50 stands for zero in the data rows.
Some points, one per row:
[49, 54, 44, 49, 45, 47, 53, 52, 58, 42, 45, 45, 44, 60, 48, 49, 62, 53, 45,
 41, 41, 55, 65, 53, 62]
[53, 48, 55, 56, 58, 48, 54, 40, 38, 52, 55, 48, 40, 44, 53, 53, 53, 45, 53,
 56, 56, 42, 39, 54, 37]
[13, 57, 55, 56, 26, 33, 31, 49, 87, 43, 28, 66, 50, 75, 54, 67, 35, 40, 30,
 52, 40, 69, 47, 37, 54]
[46, 71, 41, 24, 77, 47, 53, 22, 12, 65, 55, 30, 42, 34, 62, 56, 53, 39, 49,
 63, 60, 41, 41, 42, 24]
[49, 49, 45, 62, 47, 44, 58, 62, 56, 42, 55, 49, 53, 59, 46, 42, 56, 51, 49,
 46, 49, 40, 60, 54, 57]
[59, 41, 43, 53, 46, 45, 59, 64, 51, 47, 53, 42, 49, 53, 59, 31, 55, 42, 53,
 55, 50, 38, 61, 59, 58]
[44, 53, 49, 65, 39, 48, 50, 59, 56, 49, 51, 68, 53, 53, 45, 47, 44, 53, 46,
 48, 53, 45, 57, 52, 52]
[48, 47, 45, 48, 52, 48, 51, 54, 53, 52, 46, 47, 46, 53, 51, 46, 49, 48, 50,
 53, 51, 51, 50, 50, 45]
[54, 58, 42, 30, 58, 68, 40, 26, 40, 71, 47, 49, 48, 34, 48, 43, 49, 53, 53,
 54, 52, 70, 50, 55, 40]
[51, 14, 69, 44, 81, 39, 56, 26, 34, 73, 64, 38, 39, 37, 71, 63, 35, 55, 61,
 73, 69, 57, 28, 59, 36]
[38, 38, 45, 45, 71, 54, 50, 60, 35, 57, 36, 54, 38, 44, 49, 49, 35, 47, 42,
 48, 38, 42, 17, 43, 22]
[40, 50, 39, 58, 56, 56, 55, 48, 58, 58, 40, 53, 51, 61, 55, 45, 39, 54, 47,
 49, 42, 45, 60, 48, 57]
[44, 69, 75, 57, 71, 49, 42, 40, 63, 45, 55, 42, 36, 68, 45, 62, 57, 66, 47,
 30, 58, 54, 69, 54, 58]
[50, 65, 31, 47, 75, 72, 52, 49, 16, 43, 72, 44, 72, 13, 40, 58, 42, 60, 68,
 67, 44, 23, 54, 43, 35]
[43, 71, 53, 37, 58, 53, 43, 36, 57, 47, 46, 54, 44, 52, 49, 66, 52, 50, 48,
 43, 48, 59, 52, 46, 43]
[59, 49, 57, 38, 43, 53, 45, 47, 51, 50, 45, 52, 55, 54, 55, 49, 47, 41, 47,
 42, 48, 60, 47, 45, 50]
[57, 47, 60, 42, 49, 51, 53, 49, 65, 40, 41, 47, 44, 61, 46, 50, 55, 52, 55,
 44, 46, 67, 48, 46, 49]
[49, 27, 37, 67, 23, 46, 41, 44, 54, 62, 51, 60, 56, 39, 57, 48, 34, 43, 34,
 61, 39, 52, 37, 53, 69]
[49, 39, 59, 50, 59, 52, 47, 41, 40, 63, 61, 52, 48, 44, 53, 52, 44, 47, 56,
 59, 58, 45, 45, 53, 37]
[71, 48, 50, 36, 35, 54, 58, 51, 63, 54, 35, 46, 53, 63, 50, 33, 45, 37, 47,
 47, 45, 71, 63, 49, 60]
[43, 40, 48, 59, 46, 45, 49, 42, 49, 62, 47, 44, 45, 48, 54, 56, 48, 43, 62,
 73, 66, 57, 35, 52, 40]
[50, 42, 45, 44, 36, 49, 45, 59, 54, 43, 50, 65, 65, 51, 58, 42, 45, 46, 38,
 38, 35, 55, 55, 45, 69]
[55, 65, 47, 38, 65, 61, 49, 40, 48, 41, 57, 39, 52, 47, 42, 46, 62, 57, 64,
 45, 46, 54, 63, 47, 51]
[48, 44, 59, 60, 40, 55, 37, 73, 59, 39, 58, 69, 64, 56, 40, 62, 48, 41, 45,
 48, 48, 47, 29, 35, 44]
[29, 63, 48, 38, 55, 55, 45, 39, 54, 37, 41, 47, 41, 56, 33, 64, 58, 57, 42,
 37, 53, 53, 56, 42, 44]
[50, 56, 17, 42, 0, 14, 55, 53, 49, 42, 39, 48, 46, 40, 70, 42, 51, 34, 39,
 62, 36, 64, 64, 45, 60]
[64, 38, 57, 14, 32, 43, 40, 40, 48, 55, 45, 58, 62, 55, 58, 50, 35, 37, 43,
 44, 51, 70, 33, 36, 41]
[43, 49, 56, 55, 26, 16, 54, 40, 52, 56, 63, 52, 39, 74, 66, 64, 35, 40, 42,
 55, 53, 43, 53, 36, 63]
[48, 58, 55, 58, 51, 52, 54, 47, 44, 51, 59, 49, 49, 47, 48, 53, 56, 53, 53,
 51, 56, 45, 57, 53, 49]
[40, 64, 32, 56, 43, 48, 50, 39, 39, 55, 46, 55, 45, 45, 45, 48, 44, 48, 49,
 56, 51, 48, 47, 46, 40]
[68, 54, 45, 24, 70, 69, 42, 50, 45, 54, 56, 44, 64, 40, 53, 45, 43, 51, 46,
 50, 47, 48, 56, 52, 47]
[53, 52, 41, 44, 51, 55, 52, 46, 34, 55, 59, 48, 56, 39, 50, 53, 47, 59, 47,
 51, 43, 45, 48, 48, 46]
[55, 54, 53, 63, 33, 46, 43, 82, 58, 37, 61, 88, 76, 51, 31, 65, 33, 52, 35,
 35, 50, 39, 33, 31, 42]
[54, 60, 54, 59, 46, 45, 49, 49, 32, 64, 65, 54, 52, 45, 55, 55, 50, 40, 53,
 59, 57, 43, 49, 51, 42]
[52, 57, 45, 53, 51, 59, 48, 49, 43, 52, 60, 57, 51, 46, 49, 50, 51, 54, 52,
 55, 55, 51, 51, 54, 46]
Then 10 other points, each followed by its number:
[53, 65, 46, 37, 64, 55, 50, 37, 50, 53, 49, 40, 47, 50, 54, 60, 57, 52, 58,
 50, 55, 48, 59, 50, 55] 0
[62, 35, 48, 47, 48, 48, 73, 71, 57, 54, 48, 38, 53, 54, 52, 23, 55, 33, 58,
 56, 38, 57, 61, 58, 53] 1
[22, 58, 53, 73, 16, 37, 44, 46, 50, 43, 52, 64, 52, 69, 52, 72, 46, 53, 18,
 35, 50, 48, 45, 49, 70] 2
[52, 46, 45, 42, 45, 54, 43, 44, 48, 46, 49, 51, 53, 46, 48, 54, 47, 49, 47,
 46, 50, 50, 43, 43, 51] 3
[36, 27, 67, 59, 51, 37, 60, 48, 59, 48, 51, 19, 35, 59, 56, 52, 80, 44, 62,
 68, 56, 34, 45, 55, 62] 4
[78, 69, 59, 66, 41, 79, 69, 44, 7, 80, 57, 73, 61, 24, 52, 22, 41, 58, 70,
 42, 64, 48, 61, 58, 31] 5
[42, 41, 61, 57, 55, 39, 54, 50, 55, 47, 43, 28, 47, 57, 49, 65, 63, 51, 64,
 62, 53, 47, 48, 55, 52] 6
[51, 47, 36, 40, 43, 44, 54, 61, 58, 39, 40, 37, 42, 53, 50, 45, 62, 44, 48,
 50, 45, 56, 46, 48, 50] 7
[37, 46, 47, 69, 0, 51, 35, 52, 74, 40, 39, 81, 73, 57, 58, 55, 49, 57, 0,
 26, 35, 73, 63, 58, 92] 8
[48, 45, 45, 44, 27, 49, 42, 56, 53, 39, 48, 63, 62, 50, 55, 39, 39, 49, 29,
 33, 25, 59, 57, 44, 76] 9
Which of these numbered points is nearest to each point below by angle, seen from the average point of the first points? Its number follows each.
[63, 43, 49, 41, 58, 53, 54, 57, 59, 59, 45, 35, 49, 58, 69, 36, 52, 40, 59,
 63, 53, 57, 59, 57, 50] > 1
[50, 43, 48, 34, 58, 53, 36, 39, 42, 49, 48, 51, 57, 35, 52, 54, 43, 58, 50,
 52, 47, 54, 44, 41, 49] > 3
[29, 53, 53, 56, 44, 48, 50, 52, 36, 37, 60, 40, 44, 39, 33, 73, 62, 56, 57,
 46, 49, 54, 27, 42, 23] > 6
[51, 54, 49, 61, 48, 55, 49, 47, 43, 55, 56, 62, 57, 43, 54, 50, 48, 52, 47,
 58, 52, 44, 54, 54, 50] > 5
[44, 58, 35, 46, 48, 43, 46, 47, 46, 31, 42, 59, 47, 41, 47, 47, 54, 57, 35,
 34, 41, 48, 52, 49, 59] > 9
[50, 53, 51, 55, 51, 57, 52, 51, 54, 42, 45, 56, 49, 52, 43, 41, 53, 56, 52,
 28, 41, 62, 52, 51, 54] > 9
[40, 66, 49, 57, 22, 18, 51, 45, 51, 40, 74, 59, 40, 67, 62, 79, 41, 43, 25,
 35, 51, 42, 62, 37, 66] > 2
[42, 34, 68, 63, 45, 30, 63, 41, 51, 47, 46, 12, 31, 61, 57, 59, 71, 42, 68,
 78, 65, 33, 48, 52, 53] > 4
[48, 49, 39, 45, 37, 44, 51, 53, 56, 44, 48, 41, 47, 56, 52, 55, 52, 43, 45,
 55, 49, 51, 53, 50, 53] > 7
[49, 46, 51, 54, 35, 48, 52, 52, 48, 44, 56, 63, 53, 48, 42, 46, 48, 52, 50,
 46, 47, 52, 44, 47, 55] > 9
[46, 52, 49, 48, 52, 50, 48, 48, 46, 48, 50, 44, 44, 48, 47, 52, 56, 51, 52,
 49, 50, 53, 45, 53, 43] > 6
[60, 45, 36, 20, 51, 55, 37, 33, 55, 61, 34, 48, 60, 39, 70, 51, 33, 52, 36,
 48, 32, 60, 55, 53, 58] > 9
[60, 54, 35, 47, 38, 51, 63, 46, 52, 61, 42, 49, 48, 48, 57, 34, 47, 42, 51,
 54, 50, 57, 62, 51, 55] > 1
[55, 43, 42, 45, 51, 45, 55, 60, 53, 49, 48, 39, 45, 52, 53, 37, 53, 44, 55,
 55, 45, 51, 54, 59, 52] > 1
[47, 47, 54, 68, 49, 49, 64, 51, 52, 53, 56, 38, 49, 54, 53, 46, 57, 52, 56,
 61, 53, 38, 65, 57, 63] > 4
[55, 52, 50, 45, 47, 49, 54, 46, 52, 51, 49, 52, 50, 53, 51, 41, 49, 45, 48,
 43, 47, 56, 56, 51, 49] > 1
[65, 31, 68, 77, 62, 60, 77, 67, 63, 53, 54, 26, 44, 44, 39, 27, 68, 56, 89,
 95, 76, 32, 54, 62, 50] > 4
Here are 10 other points, each followed by its number:
[58, 62, 54, 29, 78, 60, 40, 48, 51, 55, 54, 49, 55, 46, 52, 59, 44, 52, 49,
 47, 52, 52, 56, 48, 45] 0
[53, 57, 54, 65, 44, 36, 52, 55, 37, 61, 68, 58, 58, 40, 58, 57, 51, 42, 52,
 59, 61, 36, 43, 49, 34] 1
[68, 35, 71, 31, 70, 58, 53, 68, 55, 61, 52, 51, 68, 60, 72, 42, 49, 35, 66,
 79, 66, 41, 56, 60, 39] 2
[99, 30, 47, 58, 61, 23, 70, 85, 28, 71, 56, 20, 55, 36, 56, 18, 61, 34, 59,
 95, 87, 12, 41, 63, 32] 3
[36, 48, 42, 57, 36, 49, 56, 35, 54, 43, 46, 35, 39, 49, 47, 54, 60, 49, 56,
 57, 46, 42, 50, 44, 56] 4
[54, 57, 49, 72, 49, 68, 54, 44, 27, 69, 70, 71, 69, 29, 58, 46, 44, 51, 46,
 58, 56, 41, 47, 60, 47] 5
[59, 49, 56, 45, 58, 51, 52, 56, 50, 57, 49, 47, 54, 52, 56, 51, 53, 43, 54,
 60, 59, 50, 51, 54, 46] 6
[53, 45, 62, 62, 56, 53, 52, 57, 53, 48, 57, 49, 47, 54, 52, 51, 47, 50, 51,
 55, 60, 41, 44, 54, 49] 7
[38, 62, 45, 93, 35, 56, 45, 73, 63, 46, 52, 91, 59, 60, 36, 42, 33, 64, 44,
 34, 58, 29, 57, 50, 49] 8
[65, 36, 43, 32, 59, 51, 48, 56, 33, 63, 52, 31, 50, 29, 38, 33, 60, 60, 58,
 54, 42, 54, 36, 68, 39] 9
The same question for these:
[49, 58, 45, 59, 47, 55, 47, 43, 39, 61, 56, 60, 55, 39, 52, 48, 45, 56, 49,
 55, 57, 48, 57, 53, 49] > 5
[56, 42, 59, 61, 9, 52, 61, 43, 46, 54, 61, 71, 63, 48, 53, 54, 48, 38, 57,
 58, 58, 60, 46, 37, 47] > 1
[49, 54, 45, 43, 37, 56, 44, 33, 28, 66, 58, 55, 51, 21, 51, 58, 48, 46, 43,
 62, 56, 57, 48, 57, 37] > 5
[37, 53, 48, 46, 48, 49, 54, 42, 50, 48, 45, 31, 37, 50, 48, 55, 65, 52, 58,
 49, 48, 49, 59, 54, 54] > 4
[33, 51, 39, 59, 52, 55, 51, 44, 60, 57, 40, 63, 54, 66, 60, 44, 21, 54, 39,
 49, 45, 44, 73, 44, 62] > 8
[57, 46, 53, 46, 54, 42, 53, 60, 48, 47, 56, 43, 53, 51, 44, 49, 55, 49, 52,
 53, 50, 45, 43, 49, 47] > 3
[58, 45, 61, 58, 65, 51, 52, 64, 47, 49, 53, 50, 54, 54, 49, 48, 54, 50, 56,
 55, 58, 38, 43, 59, 45] > 7
[57, 44, 52, 48, 58, 55, 49, 55, 49, 57, 55, 51, 61, 48, 53, 45, 45, 49, 49,
 54, 49, 44, 49, 54, 54] > 2
[56, 49, 35, 44, 23, 50, 60, 47, 56, 66, 41, 49, 58, 54, 74, 42, 32, 35, 50,
 77, 58, 64, 55, 51, 62] > 2
[67, 40, 61, 49, 63, 58, 51, 59, 46, 58, 55, 54, 61, 41, 53, 47, 41, 50, 56,
 55, 54, 43, 52, 63, 50] > 2
[52, 44, 44, 46, 51, 43, 52, 49, 48, 57, 49, 41, 46, 51, 56, 44, 49, 50, 49,
 53, 49, 45, 56, 50, 55] > 3
[66, 41, 36, 29, 65, 56, 50, 51, 33, 61, 44, 35, 45, 19, 42, 34, 62, 55, 54,
 54, 42, 52, 28, 61, 39] > 9
[29, 50, 40, 67, 55, 58, 41, 45, 69, 65, 32, 73, 59, 72, 54, 52, 25, 55, 34,
 48, 32, 50, 63, 38, 73] > 8
[57, 45, 54, 56, 59, 50, 53, 57, 51, 52, 55, 47, 54, 55, 50, 47, 51, 54, 54,
 56, 54, 45, 44, 51, 46] > 7
[51, 45, 53, 47, 63, 60, 39, 60, 67, 27, 47, 46, 68, 51, 51, 44, 49, 54, 48,
 61, 39, 54, 58, 49, 61] > 2
[79, 47, 42, 27, 60, 41, 60, 97, 62, 27, 64, 47, 87, 57, 49, 48, 60, 21, 58,
 57, 44, 22, 32, 35, 48] > 2
[39, 53, 51, 94, 57, 60, 51, 98, 92, 48, 37, 99, 67, 98, 49, 32, 15, 59, 40,
 30, 46, 46, 68, 58, 60] > 8
